Some points:
"-9 -14 -112 -7 -7 15 -23 5 0 -10 -35 -38 29 8 -37
 -29 -39 -3 5 -19 -57 44 0 60 -51 8 -25 28 -29 5
 28 15 12 -16 -15 3 -25 13 30"
"20 8 28 16 22 -31 18 24 32 -17 16 -18 8 5 -19 -15 36 6 -50
 17 -18 -11 -31 11 -4 -13 -24 10 -17 3 -24 -2 26 10 32 30 -16 19
 -9"
"7 26 -12 -3 9 31 -34 12 16 27 23 11 37 13 -12 3 -3 -45 -39
 48 16 -60 8 22 -2 8 5 -31 7 -5 24 14 -3 -36 25 5 32 92
 -29"
"-13 -6 -16 16 0 -38 -33 -7 36 -24 -27 -25 -20 -14 1 19 12 10 40
 23 2 -12 -4 18 35 9 14 -20 21 -48 12 8 6 17 24 -32 14 36
 14"
"-47 3 28 3 -23 -17 44 -25 -3 -2 38 20 3 -27 15 1 -18 3 26
 16 1 -4 -11 10 9 14 -22 3 -18 5 -6 51 3 9 3 -34 -11 -20
 1"
"-86 17 -76 -5 -17 13 -4 -7 -7 -6 -2 -2 -7 9 -26
 22 0 8 -9 -25 -7 4 -10 2 10 -6 23 5 -5 -100
 5 -29 -31 31 1 -9 3 -4 7"
"5 52 -6 -18 32 -8 -6 -29 61 -63 -10 -5 -68 63 39 -72 19 46 30
 -52 41 41 58 95 63 30 69 -39 -50 5 -70 19 -10 -45 -48 14 66 -15
 17"
"4 23 -10 32 8 -10 -53 -28 3 35 9 13 1 20 21 -27 31 1 -95
 6 8 -6 -7 15 -6 18 -27 -25 -14 20 -20 -52 19 5 -16 -62 -9 -29
 2"
"-10 -36 -15 26 42 -24 -11 21 -27 -76 -11 12 5 -27 -14 -21 28 -38 -8
 38 27 74 36 -21 11 7 -3 17 41 42 -57 27 15 1 16 46 -23 -22
 -13"
"-4 -55 25 47 22 60 51 32 -20 -40 53 -32 55 -47 -37 -19 31 -2 -2
 39 34 40 3 25 1 40 46 5 33 -7 10 -34 -1 24 39 -6 -28 1
 -34"
"16 -75 -10 26 -36 -14 40 -66 26 49 20 51 6 76 54
 32 -2 70 17 1 46 37 -17 -72 3 -96 21 3 -15 9
 -72 -48 -117 9 -28 -12 -98 -3 4"
"-1 -8 -2 -28 33 56 -5 25 -37 -5 58 -17 -45 -63 15 8 -10 13 -5
 -41 1 -47 -19 -42 -12 -13 -54 -1 11 6 9 10 29 -44 -8 36 49 9
 -5"
"29 18 36 -29 -18 13 28 -10 1 2 14 14 -50 -25 -2 -45 12 46 -2
 17 33 7 36 14 13 37 -36 27 17 114 33 -13 12 57 -10 8 9 52
 42"
"6 18 -12 18 5 -19 -16 -28 13 16 51 59 28 -4 22 56 -12 -20 -8
 55 -30 19 -57 41 66 0 -3 -3 -16 15 9 58 9 21 -23 -25 16 14
 -20"
"-27 6 -3 -29 65 56 19 80 35 50 9 -17 -20 -27 -1 31 28 29 -34
 -87 44 -55 68 -27 -11 36 -47 -24 37 -31 22 -2 65 -27 8 82 -55 -10
 66"
"-2 31 127 2 -1 -14 -12 -16 -9 -20 -15 -40 -20 25 9 6 0 41 -18
 -3 12 23 25 21 31 19 32 -2 -39 -55 -16 9 3 -35 -15 13 16 3
 1"
"-20 -15 30 53 -64 -15 9 -18 69 58 -53 22 51 -100 9
 23 52 -17 23 18 -44 -36 66 -4 -68 -66 55 -81 -101 5
 1 -43 -17 -35 24 73 100 -25 10"
"49 56 10 4 -61 41 26 37 -27 0 51 -50 -10 28 6 21 21 8 111
 -13 -59 18 53 7 -12 -39 -35 11 43 -36 -9 19 -3 82 -20 -13 -33 -49
 -6"
"28 -13 2 -17 9 -5 16 17 -4 14 9 -4 3 -13 10 1 -4 7 -30
 -4 11 -22 -5 -3 5 -21 -7 40 31 -18 -6 9 -6 -2 -22 -8 4 -64
 10"
"5 -47 20 9 12 46 -16 57 51 -24 -54 32 25 -15 -52
 -116 -75 -102 30 -46 -89 63 -28 -36 -66 49 -66 52 -38 -73
 15 -3 20 40 46 5 -1 22 90"
"34 39 23 70 6 -22 -52 -29 -20 31 -3 91 -8 2 -59 54 -77 -57 30
 -9 39 -14 -57 57 1 0 1 -27 -44 4 -52 -59 40 -53 -78 -56 0 -3
 -95"
"-7 16 2 -89 69 53 -16 -52 81 -12 -14 3 11 -15 105 5 26 24 13
 -51 55 9 -16 11 2 -18 54 109 53 -9 76 16 41 -21 44 -8 -28 21
 19"
"37 -1 48 -31 24 -49 -32 17 -31 4 29 -1 68 -18 -20 -10 5 -39 46
 10 9 -35 19 -38 -31 -11 -4 3 48 -5 43 -64 -38 -58 5 -11 62 -43
 -45"
"-62 10 -1 -9 -16 6 -15 15 5 -10 -28 -31 29 11 -18 -15 23 4 17
 -1 -23 -39 -2 -39 1 -28 -11 2 -18 18 11 -13 8 -13 -3 1 -19 -31
 -20"
"96 -38 -17 13 -10 -2 -48 -14 -19 -13 -11 -29 -5 8 -45 27 32 -5 -6
 37 -19 -16 -34 -4 -9 31 0 -6 5 2 14 43 5 10 39 28 -8 -66
 -5"
"0 10 -69 -14 2 -59 51 3 -29 -12 25 -4 -66 -6 -22 -11 -39 -10 29
 40 13 -27 -2 -61 -4 21 12 28 -4 1 5 -6 44 -44 -11 0 12 -69
 9"
"23 43 7 9 -6 13 1 -30 0 -10 -51 4 -13 8 -9 4 -21 10 -8
 9 -15 -40 5 9 -5 -16 18 -18 8 -18 -14 25 -6 5 -14 8 -22 40
 22"
"37 47 3 -44 -24 -5 -31 -17 29 33 2 7 14 10 6 -51 -82 -6 -58
 -59 -11 2 48 12 -15 -32 -2 5 39 42 -53 -44 32 -13 6 -36 -1 25
 -34"
"-48 0 5 -36 -19 7 -15 33 -36 56 -61 2 18 16 20 22 13 43 46
 1 -3 2 -53 40 17 2 -5 -10 33 24 -11 -1 6 3 58 -7 27 -34
 -1"
"18 -36 -6 -11 -32 -32 24 -8 10 4 28 31 15 26 54 -48 1 -8 3
 19 13 21 -34 -40 8 1 -4 -86 -8 1 28 14 -49 46 -36 -32 -28 -17
 -31"
"-8 9 -32 13 -32 26 34 20 28 16 11 -36 -3 -9 -11 11 -27 -16 5
 -31 -18 -13 -40 7 13 3 54 -18 -20 109 27 -41 -33 10 12 -29 7 -16
 42"
"-77 -38 -10 -16 -15 0 12 -10 -5 26 10 4 -26 1 -24 -8 20 -7 -4
 -8 11 15 -27 -16 -7 -56 43 -8 8 -12 -19 -8 -39 20 -22 -6 -1 45
 14"
"-6 21 26 13 17 -7 17 12 5 10 -46 39 -43 1 -39 9 66 -11 -14
 9 -69 -16 -9 -14 9 3 -9 17 -6 16 -15 33 9 -25 34 25 26 -17
 -19"
"86 29 -39 -30 8 -20 -29 -29 -23 19 -49 -36 -6 3 -4 20 44 21 35
 -8 -6 -25 26 -12 52 -1 20 -18 -31 -21 -21 11 -16 -1 -24 -12 -21 53
 14"
"5 -34 -27 -1 -59 -34 117 -31 -22 -5 56 68 -42 47 45 -13 -21 -6 -24
 41 -11 29 -43 -25 43 28 -53 27 39 -17 21 36 2 8 -37 -40 11 80
 -20"
"-19 -52 4 79 46 -21 -38 22 -76 -72 -12 -25 33 59 1 67 -35 24 -5
 -40 24 37 36 -43 -81 77 -12 26 17 17 -13 86 -34 71 42 25 11 -7
 -24"
"42 -23 -3 -28 26 73 22 -1 -39 -41 -47 -25 69 -2 -14 31 -6 -26 -75
 -1 24 34 37 13 1 -12 -34 -5 -7 -1 79 -14 2 -7 33 25 -22 -17
 -20"
"-51 -4 30 -34 -20 -23 -21 -13 -10 -11 -23 -48 -13 -3 -17 33 25 -7 -25
 -2 -20 -11 5 2 3 -4 16 4 -13 3 -6 -2 -17 -10 -20 -19 -12 43
 4"
"-14 9 17 4 -10 -19 7 22 -21 15 23 9 -20 -9 8 1 -2 2 -34
 22 26 -1 -22 -28 1 -7 31 -4 -16 -27 13 22 15 8 -33 2 -7 -1
 24"
"-34 7 -4 23 13 -20 -28 11 -35 11 20 -10 -22 -19 38 -10 -52 8 45
 35 9 -31 -1 32 -17 -4 -29 5 17 19 -2 -47 -2 -2 -9 26 0 -5
 -12"
There is one direction along which these points spread out most. Take the direction at right angles to it along which they spread out most. Then take the direction at right angles to both along which they spread out most. Go by this last direction. How far along it is each point below, from 0 to 99? 50 is the average, and the first point above lies past it. One standard deviation of the points above along it is 16.
"-62 10 -1 -9 -16 6 -15 15 5 -10 -28 -31 29 11 -18 -15 23 4 17
 -1 -23 -39 -2 -39 1 -28 -11 2 -18 18 11 -13 8 -13 -3 1 -19 -31
 -20" 55
"-1 -8 -2 -28 33 56 -5 25 -37 -5 58 -17 -45 -63 15 8 -10 13 -5
 -41 1 -47 -19 -42 -12 -13 -54 -1 11 6 9 10 29 -44 -8 36 49 9
 -5" 42
"-13 -6 -16 16 0 -38 -33 -7 36 -24 -27 -25 -20 -14 1 19 12 10 40
 23 2 -12 -4 18 35 9 14 -20 21 -48 12 8 6 17 24 -32 14 36
 14" 46
"-86 17 -76 -5 -17 13 -4 -7 -7 -6 -2 -2 -7 9 -26
 22 0 8 -9 -25 -7 4 -10 2 10 -6 23 5 -5 -100
 5 -29 -31 31 1 -9 3 -4 7" 50
"28 -13 2 -17 9 -5 16 17 -4 14 9 -4 3 -13 10 1 -4 7 -30
 -4 11 -22 -5 -3 5 -21 -7 40 31 -18 -6 9 -6 -2 -22 -8 4 -64
 10" 46
"16 -75 -10 26 -36 -14 40 -66 26 49 20 51 6 76 54
 32 -2 70 17 1 46 37 -17 -72 3 -96 21 3 -15 9
 -72 -48 -117 9 -28 -12 -98 -3 4" 45
"-2 31 127 2 -1 -14 -12 -16 -9 -20 -15 -40 -20 25 9 6 0 41 -18
 -3 12 23 25 21 31 19 32 -2 -39 -55 -16 9 3 -35 -15 13 16 3
 1" 36
"-19 -52 4 79 46 -21 -38 22 -76 -72 -12 -25 33 59 1 67 -35 24 -5
 -40 24 37 36 -43 -81 77 -12 26 17 17 -13 86 -34 71 42 25 11 -7
 -24" 67
"-34 7 -4 23 13 -20 -28 11 -35 11 20 -10 -22 -19 38 -10 -52 8 45
 35 9 -31 -1 32 -17 -4 -29 5 17 19 -2 -47 -2 -2 -9 26 0 -5
 -12" 55
"18 -36 -6 -11 -32 -32 24 -8 10 4 28 31 15 26 54 -48 1 -8 3
 19 13 21 -34 -40 8 1 -4 -86 -8 1 28 14 -49 46 -36 -32 -28 -17
 -31" 58
